In the rows, zero is written as 128.
One turn sends every row of this set to another row. A few are shown first. Where does it send the rows asked after them?
Daten: [ 97 111 115 125 114 156 171 152  96  98 124 179 112 114 129 126 116 127
 133 104 145 131 127 168 157 104 102  93 176 132 116 118 108  94 144 154
  82 114 104 137 135 140 137 121 135 115 144 170 172 104 140  87 127 140
 134 170 153 161 125 150]
Kisir: [129 133 114 117 125 143 136 125 134 138 132  99 125 144 115 115 140 136
 138 121 101 122 103 117 116 105 137 142  96 148 138 102 132 137 125  69
 156 101 153 106 108 122 140 133 149 122 106 104 110  82 104 163  98 119
 116  65 124 132  86 143]
saka: [101 101 107 117 119 152 175 149 100  88 124 165 110 112 131 124 119 123
 126  92 141 130 130 171 146 107 109  84 175 140 126 122 106  89 145 155
  84 112 100 144 137 144 136 122 136 112 155 171 168 106 150  90 126 139
 120 160 151 163 123 155]
gusel: [127 104 131 140 127 138 102 147 161 144 165  72 124 134 131 124 114 161
 109 108  95 142  81 140 120 128 125 155 120 140 149 147 115 130 139  86
 136 132 124 117 141  90 125 125 126 143 125 120  99 133 126 114 131 128
  98  91 167 122  93 117]
mitu: [ 65 123 128 112 106 151 148 138 130  86 118 162 113  85 142 133 143 130
 136 105 144 117 141 103 141  84 109  94 141 144 100 111  81 106 118 142
  85  96 115 156 125 138 134 132  98 144 165 150 140  90 138 113 143 116
 148 134 140 169 143 135]
budi: [173 135 149 136 141 146  98 169 126 117 126 103 113 127 110 145 113 136
 115 155  86 161  75 137 123 134 133 153 122 121 120 162 154 134 145 140
 107 156 117 147 141 107 129 123 167 115  87 124 126 166 137 132 158 149
  96 122 144 141 115 124]
beda: [127 125 112 123 138 152 137 125 141 130 114  86 125 151 105 103 141 127
 137 133 107 129  88 111 103 106 137 135 101 155 136 113 131 142 132  61
 139 114 144 113 114 125 149 132 138 126 111 112 104  77 100 160  92 123
 107  69 120 128  93 138]
vobep: [ 66 118 114 108 104 147 151 135 135  86 126 156 116  93 143 127 136 125
 126 100 143 107 131 104 135  83 106  93 144 148 105 104  76 110 119 147
  78 103 122 160 131 141 131 136 104 147 165 167 143 103 142 109 140 135
 148 132 137 166 144 134]
Paped: [ 72 114 124 112 105 151 146 130 124  80 116 155 114  88 136 134 140 126
 123 104 143 111 134  91 140  94 111 100 145 148 112 113  87 107 123 149
  85 104 109 164 122 145 129 136  99 146 172 166 141  97 150 112 143 124
 145 127 132 172 146 132]
pag: [177 134 143 143 130 157 106 175 137 120 131 121 119 115 111 131 120 152
 122 153  83 153  92 115 111 128 147 160 128 119 122 158 170 122 141 148
 111 148 133 128 141  99 135 129 175 112  75 121 139 160 129 137 146 144
  87 135 146 138 106 120]
Lil: [172 119 143 142 143 165 110 179 146 127 111 115 114 128 105 126 118 149
 120 155  90 157  88 124 107 128 138 151 135 124 125 179 172 112 145 141
 114 150 125 129 137 102 136 138 158 122  82 121 136 160 124 132 139 143
  79 122 129 132 119 117]
piz: [174 142 112 124 135 153 112 168 124 125  87 121 104 155 107 129 175  97
 131 159  97 163  93 100 125 116 142 122 125 151 115 124 176 139 163 138
 109 104 116 124 111 145 120 132 163 103  95 112 124 120 115 151 111 119
 125  99 118 119  78 129]
libe: [129 104 125 136 116 146  99 148 143 134 172  87 116 130 118 125 103 171
 120 102  86 138  94 128 119 126 120 158 117 152 138 142 121 125 134  87
 139 138 125 120 148  76 134 141 131 127 119 119  95 133 130 121 121 134
  85  98 175 128 103 130]
fef: [ 85 131 125 116  97 151 178 124 116  82 106 164 124 110 137 134 137 111
 128 128 159 117 139 110 145  87 117 109 160 125 120 109 100 120 124 142
  85 130 144 133 122 161 131 114 134 127 132 173 156  82 128  94 128 137
 145 180 136 166 124 131]
zun: [128 106 126 125 122 134 100 142 145 149 166  77 120 138 120 131 100 154
 105 124  95 133  80 146 121 120 118 164 117 141 153 148 111 130 137  88
 147 137 132 132 142  87 136 130 133 144 124 125  92 142 120 122 129 133
 106  90 162 136 108 126]
sebe: [127 131 110 125 134 142 125 128 142 147 121  89 119 150 124 105 154 131
 129 127 104 132  95 122 114 113 140 136 108 152 137 107 129 140 141  70
 148  94 142 112 106 134 133 123 145 131 125 113 111  86 101 153  97 111
 136  60 124 125  74 134]
godut: [ 87 118 136 112 126 138 167 149 149  96 131 176 125  92 158 132 113 147
 113  99 139 111 143 164 126  74 119  89 141 124 121 127  91 101 124 156
  76 102 130 137 132 138 133 137 113 139 152 155 170 117 146 111 144 146
 122 140 124 177 137 158]
Lipof: [123  98 126 137 134 154 105 152 155 135 149  79 120 131 116 112 111 164
 119 119  93 141  88 127 100 121 120 155 122 156 142 160 120 122 135  83
 135 145 129 122 147  79 144 138 117 134 125 115  90 132 118 127 118 130
  79  92 163 128 115 125]
zamor: [ 95 116 138 104 133 136 171 144 147  95 134 172 126  89 155 133 119 151
 116  87 141 111 144 159 131  77 130  91 135 118 125 131  99 105 126 150
  82 101 123 140 126 150 134 134 106 138 160 157 173 108 145 111 142 135
 114 132 110 175 129 155]
Nik: [171 127 146 148 141 150 104 180 146 121 125 102 121 125 124 135 130 140
 118 150  86 164  79 125 119 138 139 151 133 116 120 170 162 129 146 145
 102 140 116 121 137 106 117 120 168 117  95 121 137 161 137 128 151 140
  93 125 156 130 102 111]
pida: [ 90 127 123 115 102 151 185 119 117  80 100 157 126 114 139 134 136 112
 122 119 160 109 142 114 138  96 126 111 168 125 136 118 102 111 121 147
  97 133 141 134 123 166 125 118 145 127 141 180 160  92 137  98 128 135
 140 171 133 170 128 134]
Gusum: [ 81 131 117 113 102 156 178 118 116  85 103 162 122 111 146 124 141 110
 128 119 157 110 139 122 141  94 119 102 161 130 118 106  98 115 123 141
  91 128 149 133 125 165 125 123 142 123 133 181 156  91 139  96 128 151
 150 167 127 164 132 134]
namu: [ 89 113 141 110 128 143 165 151 142 108 135 183 125  93 156 140 115 154
 123  91 145 116 151 166 138  75 119  92 144 120 117 135  94 104 124 151
  86 102 126 133 127 140 135 143 107 138 151 152 172 111 134 104 137 127
 120 144 120 171 125 157]
pogu: [171 134  98 115 119 153 106 166 115 116  98 129 100 147  89 133 163 102
 142 156  93 155  96  95 131 111 140 124 117 158 115 106 178 124 159 132
 113 103 120 132 109 129 137 138 164 104  83 102 121 119 118 157 109 122
 115 100 123 123  88 135]
Nepi: [171 145 104 105 146 152 108 162 110 116  97 123 102 147  99 137 163  98
 137 163 102 157  91 113 120 116 144 122 116 153 110 120 166 153 159 135
 105 121 123 140 116 143 134 135 170  99  94 113 115 130 117 159 118 120
 122 103 111 125  86 147]
torap: [ 97 111 108 117 112 153 166 150 102  90 116 174 113 116 141 126 121 120
 124 105 144 132 132 174 147 101 103  83 171 144 117 115 104  91 144 156
  80 115 111 140 131 144 129 129 131 115 141 167 167 109 155  90 133 152
 133 158 144 166 132 158]
vek: [175 129 106 133 133 163 117 163 120 118  86 123 103 160  81 123 151 100
 140 161 100 150  84  99 125 120 137 119 121 154 116 119 178 127 158 120
 107 116 117 132 109 138 141 141 155 109  82 117 130 114 114 151 104 132
 107  96 103 115  96 130]
mos: [124 131  91 104 140 144 126 130 130 147 130  93 120 148 114 111 149 125
 133 137 108 124  90 131 109 104 136 141 110 157 142 111 123 146 138  79
 154 102 145 118 114 126 146 130 154 127 128 113  99 104  97 167 101 110
 138  67 122 128  84 150]

Lil goes to Lipof
zamor goes to Paped
piz goes to Nik
Where do these go?
godut goes to vobep
fef goes to Daten
libe goes to Kisir
zun goes to mos

One turn sends every row of this set to another row. A few are shown first. Where does it send the rows asked after them?
sifi: [119 120 102 141 140 124 131 100 161 133 160  93  81 158 123 119 145 149]
kevaf: [118 138  99 133 140 108 137 101 140 111 121 125 128  89 153 172 168 126]
Nuvo: [100 141  96 127 101  88 131 135 121 159 134 142 107 169  94 145 123 148]
Muduf: [115  89 141 154 164  99 121 113 144 158 131 123 109 139 135 103 162 153]
Divug: [104 112 158 124 104 103 125 140 133  85 125 124 105 128  78 135 100 100]
Laf: [ 84 143 122 150 124 100 151 131 107  81 107 137 127  84  94 142 150 123]
dulag: [140 105 161 135 144 144 131 139 106 147 124 157 114 115 132 106 124 135]
Loke: [113 108 123 132 148  98 127 100 121 152 114 163 108 175 130 123 169 157]
Fazo: [134 101  96 115 128 129 139 126 163 128 131 128  97 185 139 132 159 151]
mepo: [144 103 114 143 141  96 169 123 104 126 105 115  79 101 112 160 161 112]
bize: [150 113 142 143 130 114 182 160 129 109 151 129  96 134 102 157 163 160]
Zopiv: [ 84 129 154 112  99  84 148 136 153 131 125 106 125 145  78 132 143 124]
Bosa: [119  89 138 143 141 119 120 111 125 119  95 148 144  94 116 112 168 168]
mero: [108 121 103 116 158  89 111 127  95  92 149 147  95 105 133 150 146 109]
Bilek: [101 100 132 124 102 104 134 114 111  94  90 133 117  98  63 125 150 137]
ketif: [113 117 163 130 132 112 116 130 142 123 123 108 136 129 135 172  89 138]
Reker: [104 106 147 130 145 119 144 105 141 150 116 120  75 132 118 114 180  97]
zumap: [ 70 127 102 102 138 102 109 119 124 129 117 167  89 124 125 164 138 137]
mabe: [ 95 127 107 145 140  74 105 127 135 136 143 144 148 141 148 155 122 120]
mif: [117  79 115 156 127 115 160 163 141 122 135 151 121 165  92 161 138 171]
vored: [116 107  93 133 108 130 143 126 114  93 136 125 155 121  73  98 152 147]
Rus: [108 113 152 130 131 119 114 127 135 116 124 107 127 139 138 169  83 148]
vub: [109  93  77 143 140 142 118  86 144  96 129  96 115 138 122 146 150 124]
Nuto: [138 102 160 139 146 143 135 136  95 131 121 151 116 111 129 104 122 149]
mulos: [105 125 129 135 112 100 161 170 131  85 122 100  89 106 103 152 117 110]
zin: [ 87 126 142 116 102  72 148 129 146 136 130 104 130 138  72 130 150 119]
zusof: [125 112  88 132 107 133 137 120 108 106 139 132 154 116  81 101 144 154]
Pogor: [141 128 126 127 147 104 155 144 123  80 165 131 102 108 123 145 181 113]
nupi: [ 94 124 129 153 152  95 125 106  95 114 106 175 144 121 117 127 158 144]
Sefo: [158  85 129 152 137 123 159 170 127 113 117 156 119 132 103 137 135  98]
getes: [135  98 109 125 121 127 147 171 162  96 140 103  94 154 135 147 113 125]
Nodo: [136 134  99 124  97 151 155 154 151 122 124 165 128 150  89 135 143 141]
sidi: [120  96  76 144 137 148 118  89 139  98 125  96 119 130 118 159 139 128]
Sevo: [ 72  98  99 127 125 116 128 140 163 128 118 175 123 156 105 162 146 153]
Panik: [122 131 126 126 118 144 121 123 165  86 158 109 101 145 119 137  98 126]
Sopal: [111  98 132 134 140 119 143 105 145 152 119 117  75 137 105 120 178  87]

nupi goes to Loke
mabe goes to Nuvo
Zopiv goes to vored
Where do these go?
Sopal goes to sidi
Pogor goes to mero
Bilek goes to Bosa

